In the data rows, the value 128 means zero.
Here is a table of points, one per row:
np.array([142, 161, 120, 127, 75, 145, 126, 148, 120, 163, 110, 149, 113, 102,
          83, 128, 159, 102, 135, 139, 101, 35, 117, 175, 152, 121, 109, 107,
          142, 151, 131, 111, 142])
np.array([144, 114, 120, 110, 164, 163, 130, 160, 109, 138, 126, 132, 123, 133,
          119, 98, 73, 142, 185, 84, 81, 182, 152, 106, 145, 133, 166, 152,
          94, 106, 163, 109, 105])
np.array([157, 121, 121, 118, 183, 130, 106, 162, 189, 109, 198, 77, 166, 133,
          94, 172, 134, 75, 133, 115, 149, 70, 152, 100, 174, 80, 65, 153,
          113, 56, 95, 128, 111])
np.array([104, 163, 125, 108, 163, 183, 174, 111, 134, 138, 120, 115, 190, 123,
          151, 155, 108, 159, 155, 100, 181, 144, 91, 115, 195, 125, 101, 136,
          119, 110, 137, 145, 123])
np.array([152, 73, 138, 109, 140, 155, 115, 93, 137, 122, 81, 122, 99, 149,
          135, 107, 200, 137, 137, 94, 157, 99, 129, 129, 103, 204, 123, 79,
          157, 135, 146, 124, 72])
np.array([146, 120, 118, 109, 128, 121, 157, 138, 95, 175, 117, 122, 123, 60,
          155, 140, 136, 108, 127, 138, 147, 100, 98, 101, 146, 112, 120, 94,
          117, 84, 108, 127, 123])
np.array([170, 135, 140, 109, 180, 149, 124, 127, 154, 122, 202, 25, 97, 155,
          67, 162, 205, 97, 196, 229, 114, 63, 132, 116, 215, 112, 124, 190,
          139, 88, 83, 185, 80])
np.array([67, 151, 104, 102, 137, 131, 151, 166, 137, 186, 111, 98, 123, 133,
          126, 111, 144, 84, 130, 146, 99, 127, 121, 158, 78, 151, 95, 136,
          121, 145, 108, 120, 138])
np.array([142, 115, 103, 95, 100, 109, 144, 154, 140, 90, 105, 168, 75, 125,
          110, 162, 151, 136, 91, 127, 152, 168, 162, 102, 121, 142, 158, 128,
          150, 138, 144, 154, 116])
np.array([139, 94, 123, 134, 146, 140, 138, 118, 101, 155, 135, 132, 127, 96,
          119, 149, 141, 182, 97, 181, 144, 197, 154, 126, 138, 97, 121, 96,
          75, 165, 119, 116, 107])
np.array([124, 143, 105, 156, 196, 153, 109, 120, 127, 108, 130, 220, 156, 107,
          162, 95, 46, 80, 132, 131, 167, 150, 126, 163, 129, 180, 159, 158,
          133, 118, 114, 142, 134])
np.array([153, 161, 144, 140, 105, 104, 123, 120, 144, 155, 106, 91, 130, 117,
          122, 175, 155, 141, 126, 142, 132, 153, 145, 122, 98, 145, 135, 97,
          148, 108, 119, 143, 153])
np.array([186, 108, 71, 169, 186, 99, 70, 149, 151, 170, 96, 155, 114, 152,
          141, 62, 110, 231, 142, 121, 90, 156, 164, 154, 114, 94, 53, 255,
          108, 93, 149, 95, 154])
np.array([127, 122, 129, 123, 151, 103, 104, 109, 150, 150, 110, 78, 118, 114,
          109, 129, 112, 106, 114, 138, 131, 183, 113, 138, 137, 100, 119, 129,
          129, 152, 173, 95, 149])
np.array([83, 103, 106, 105, 118, 99, 141, 148, 154, 104, 144, 170, 128, 93,
          122, 130, 159, 95, 140, 105, 105, 76, 175, 119, 123, 100, 90, 80,
          90, 137, 132, 139, 151])
np.array([127, 114, 126, 117, 151, 156, 108, 129, 128, 158, 143, 92, 118, 126,
          134, 143, 74, 164, 172, 203, 156, 73, 151, 135, 102, 156, 113, 135,
          120, 147, 132, 190, 87])
np.array([138, 79, 107, 99, 84, 210, 139, 54, 126, 101, 112, 128, 140, 98,
          129, 173, 222, 130, 153, 73, 102, 96, 96, 176, 95, 121, 136, 140,
          169, 156, 81, 121, 139])
np.array([141, 119, 154, 163, 131, 154, 143, 112, 88, 111, 139, 164, 155, 160,
          90, 117, 140, 115, 95, 146, 113, 110, 133, 57, 129, 137, 117, 82,
          123, 136, 134, 111, 135])
np.array([156, 107, 101, 139, 143, 86, 135, 134, 112, 173, 88, 139, 99, 100,
          180, 134, 78, 107, 153, 156, 125, 78, 113, 56, 123, 136, 124, 106,
          138, 118, 143, 129, 141])
np.array([182, 115, 115, 164, 99, 132, 120, 154, 152, 120, 109, 99, 98, 159,
          129, 109, 155, 82, 107, 62, 98, 82, 152, 141, 157, 141, 120, 57,
          135, 108, 92, 90, 117])
np.array([70, 145, 141, 144, 196, 125, 120, 0, 94, 58, 125, 183, 114, 125,
          172, 131, 36, 83, 94, 106, 91, 89, 124, 191, 166, 135, 172, 189,
          95, 114, 103, 132, 84])
np.array([163, 176, 97, 135, 142, 81, 153, 168, 144, 144, 115, 113, 130, 133,
          125, 118, 158, 126, 90, 125, 153, 155, 122, 150, 136, 117, 182, 89,
          69, 137, 154, 131, 118])
np.array([144, 179, 113, 147, 134, 171, 98, 161, 127, 145, 188, 143, 84, 129,
          138, 162, 132, 144, 119, 139, 134, 115, 133, 130, 89, 140, 111, 106,
          76, 176, 152, 85, 150])
np.array([149, 143, 130, 119, 88, 81, 134, 159, 98, 139, 139, 169, 152, 161,
          123, 133, 143, 109, 113, 140, 91, 133, 134, 116, 86, 149, 89, 126,
          98, 115, 144, 163, 115])
np.array([180, 134, 44, 99, 88, 224, 121, 95, 93, 120, 59, 132, 147, 149,
          84, 112, 169, 79, 156, 25, 62, 43, 164, 192, 136, 204, 100, 132,
          169, 160, 64, 145, 158])
np.array([94, 100, 130, 99, 99, 78, 48, 118, 70, 148, 140, 122, 151, 150,
          110, 147, 106, 187, 58, 140, 144, 141, 121, 153, 65, 86, 138, 138,
          141, 103, 117, 133, 101])
np.array([126, 106, 231, 153, 58, 144, 155, 209, 81, 104, 114, 95, 65, 138,
          150, 157, 88, 169, 107, 116, 105, 189, 145, 179, 158, 99, 98, 149,
          130, 134, 117, 132, 112])
np.array([133, 114, 141, 155, 118, 107, 118, 126, 135, 126, 110, 94, 124, 81,
          120, 94, 111, 204, 156, 126, 146, 65, 115, 97, 125, 178, 121, 93,
          128, 119, 152, 123, 118])
np.array([110, 164, 147, 161, 100, 73, 32, 211, 113, 91, 154, 174, 79, 39,
          96, 94, 150, 134, 193, 119, 141, 90, 72, 198, 131, 77, 179, 77,
          75, 153, 167, 115, 94])
np.array([150, 173, 199, 159, 117, 98, 150, 90, 186, 111, 112, 55, 99, 113,
          120, 107, 105, 210, 167, 129, 203, 124, 179, 148, 25, 173, 148, 88,
          102, 110, 38, 107, 151])
np.array([76, 169, 154, 159, 168, 111, 110, 90, 121, 191, 137, 99, 166, 113,
          100, 139, 115, 88, 158, 118, 89, 240, 129, 154, 136, 131, 139, 78,
          147, 142, 87, 122, 134])
np.array([134, 111, 140, 135, 90, 99, 177, 140, 134, 127, 147, 149, 161, 131,
          128, 151, 92, 91, 137, 143, 166, 109, 166, 104, 66, 124, 173, 150,
          126, 103, 125, 83, 140])
np.array([125, 169, 106, 136, 132, 192, 149, 161, 114, 141, 109, 112, 149, 84,
          134, 123, 155, 177, 34, 162, 140, 87, 117, 160, 132, 122, 156, 124,
          171, 157, 140, 152, 140])
np.array([125, 129, 134, 115, 161, 53, 150, 162, 114, 77, 92, 53, 151, 70,
          159, 121, 154, 172, 114, 140, 62, 85, 122, 74, 145, 197, 154, 151,
          89, 95, 164, 126, 158])
np.array([77, 149, 130, 123, 96, 213, 112, 120, 197, 74, 90, 149, 105, 136,
          154, 151, 131, 152, 127, 119, 116, 206, 116, 81, 159, 81, 111, 169,
          72, 144, 54, 154, 133])
np.array([144, 156, 136, 81, 112, 143, 136, 139, 87, 97, 151, 104, 95, 129,
          93, 128, 176, 66, 125, 170, 194, 188, 125, 100, 120, 181, 62, 158,
          107, 104, 146, 108, 124])
np.array([122, 141, 129, 147, 101, 190, 120, 108, 172, 88, 137, 112, 152, 139,
          126, 63, 148, 80, 149, 162, 93, 248, 100, 64, 109, 84, 159, 134,
          153, 140, 115, 165, 165])
np.array([106, 74, 159, 135, 123, 89, 165, 67, 133, 91, 138, 121, 161, 123,
          115, 144, 170, 115, 168, 91, 166, 106, 103, 137, 82, 119, 129, 134,
          120, 168, 166, 142, 120])
np.array([109, 118, 132, 122, 139, 161, 90, 58, 28, 119, 123, 151, 107, 223,
          86, 63, 121, 197, 118, 174, 119, 108, 88, 31, 133, 56, 180, 111,
          144, 107, 130, 127, 194])
np.array([128, 197, 131, 156, 133, 132, 129, 63, 154, 117, 167, 148, 123, 127,
          172, 140, 104, 153, 98, 138, 119, 80, 158, 166, 196, 130, 152, 155,
          143, 93, 187, 156, 95])
np.array([158, 139, 137, 120, 160, 72, 96, 131, 113, 91, 134, 70, 135, 152,
          158, 179, 94, 64, 128, 130, 141, 165, 123, 122, 153, 118, 109, 85,
          135, 173, 174, 93, 145])
np.array([163, 108, 201, 84, 134, 78, 103, 124, 161, 147, 126, 146, 147, 151,
          135, 99, 197, 84, 126, 98, 108, 105, 123, 84, 82, 107, 163, 174,
          167, 184, 168, 65, 109])
np.array([155, 143, 103, 88, 107, 147, 152, 101, 151, 97, 70, 131, 179, 137,
          149, 122, 118, 107, 133, 138, 98, 182, 121, 119, 79, 104, 70, 105,
          107, 123, 139, 137, 88])
np.array([113, 158, 104, 188, 81, 84, 129, 209, 51, 88, 204, 83, 107, 175,
          138, 85, 58, 109, 100, 111, 154, 77, 47, 111, 99, 92, 116, 160,
          152, 187, 23, 162, 122])
np.array([117, 128, 123, 178, 103, 141, 96, 157, 94, 128, 139, 121, 107, 132,
          188, 207, 160, 139, 139, 106, 133, 141, 138, 91, 95, 138, 135, 150,
          127, 162, 139, 124, 142])
np.array([106, 91, 146, 174, 119, 107, 149, 106, 164, 152, 97, 132, 115, 116,
          131, 140, 114, 111, 80, 167, 95, 104, 113, 100, 131, 142, 148, 109,
          109, 120, 151, 150, 146])
np.array([164, 152, 93, 140, 118, 184, 126, 155, 110, 140, 163, 84, 132, 129,
          140, 72, 154, 122, 95, 123, 153, 186, 171, 168, 111, 147, 143, 99,
          149, 99, 205, 160, 126])
There is one direction along which these points spread out most. Take the direction at right angles to it along which they spread out most. Go by this last direction. For each point below, how far along it does it lie, from 0 to 99? The average is 50, and the first point in the table lies past the average. One standard deviation of the points above along it is 16.
np.array([100, 62, 126, 60, 62, 92, 103, 95, 191, 145, 192, 174, 136, 116,
          164, 85, 72, 178, 150, 145, 91, 233, 92, 145, 252, 255, 128, 111,
          125, 144, 61, 128, 175]) 28
np.array([83, 63, 133, 122, 94, 138, 142, 120, 118, 196, 146, 142, 158, 69,
          146, 102, 73, 30, 105, 70, 189, 82, 208, 105, 178, 34, 154, 173,
          106, 93, 106, 129, 153]) 42
np.array([99, 149, 121, 160, 123, 152, 99, 132, 127, 135, 94, 174, 148, 139,
          125, 150, 123, 134, 124, 170, 105, 122, 124, 114, 132, 94, 105, 115,
          141, 109, 137, 122, 108]) 41
np.array([147, 110, 85, 151, 105, 111, 150, 88, 162, 156, 141, 156, 160, 175,
          120, 130, 110, 166, 108, 117, 158, 126, 102, 153, 171, 128, 127, 176,
          106, 121, 131, 123, 132]) 38
np.array([34, 97, 160, 86, 157, 158, 62, 110, 105, 137, 99, 127, 105, 191,
          131, 168, 146, 124, 107, 129, 158, 136, 96, 173, 90, 125, 147, 115,
          113, 66, 179, 159, 151]) 40
np.array([69, 167, 83, 146, 145, 128, 157, 171, 133, 128, 129, 143, 116, 130,
          85, 143, 84, 160, 162, 122, 125, 141, 139, 118, 125, 141, 121, 125,
          153, 126, 133, 91, 130]) 49
np.array([114, 154, 136, 95, 142, 137, 133, 135, 127, 125, 79, 130, 148, 137,
          118, 129, 130, 122, 108, 117, 109, 59, 157, 133, 134, 143, 130, 93,
          151, 151, 126, 104, 137]) 54
np.array([125, 52, 95, 96, 119, 91, 177, 146, 186, 111, 159, 167, 142, 192,
          134, 116, 125, 180, 163, 169, 134, 107, 144, 184, 131, 124, 143, 92,
          168, 129, 119, 91, 130]) 56
np.array([174, 104, 144, 140, 158, 149, 151, 118, 127, 133, 128, 127, 105, 129,
          114, 170, 101, 76, 129, 141, 105, 141, 113, 149, 139, 167, 145, 178,
          104, 117, 150, 95, 142]) 42
np.array([93, 120, 135, 131, 95, 46, 192, 125, 116, 100, 89, 169, 136, 118,
          145, 112, 118, 135, 155, 117, 125, 145, 87, 143, 152, 83, 119, 177,
          194, 129, 138, 149, 94]) 45
np.array([137, 119, 175, 136, 183, 106, 184, 127, 130, 117, 181, 190, 140, 127,
          153, 74, 231, 199, 149, 78, 166, 175, 122, 100, 133, 91, 136, 128,
          205, 150, 127, 140, 111]) 45
np.array([160, 169, 156, 80, 170, 143, 126, 173, 143, 168, 154, 133, 127, 108,
          98, 139, 80, 108, 94, 90, 130, 183, 123, 127, 92, 121, 110, 124,
          161, 137, 122, 156, 129]) 45
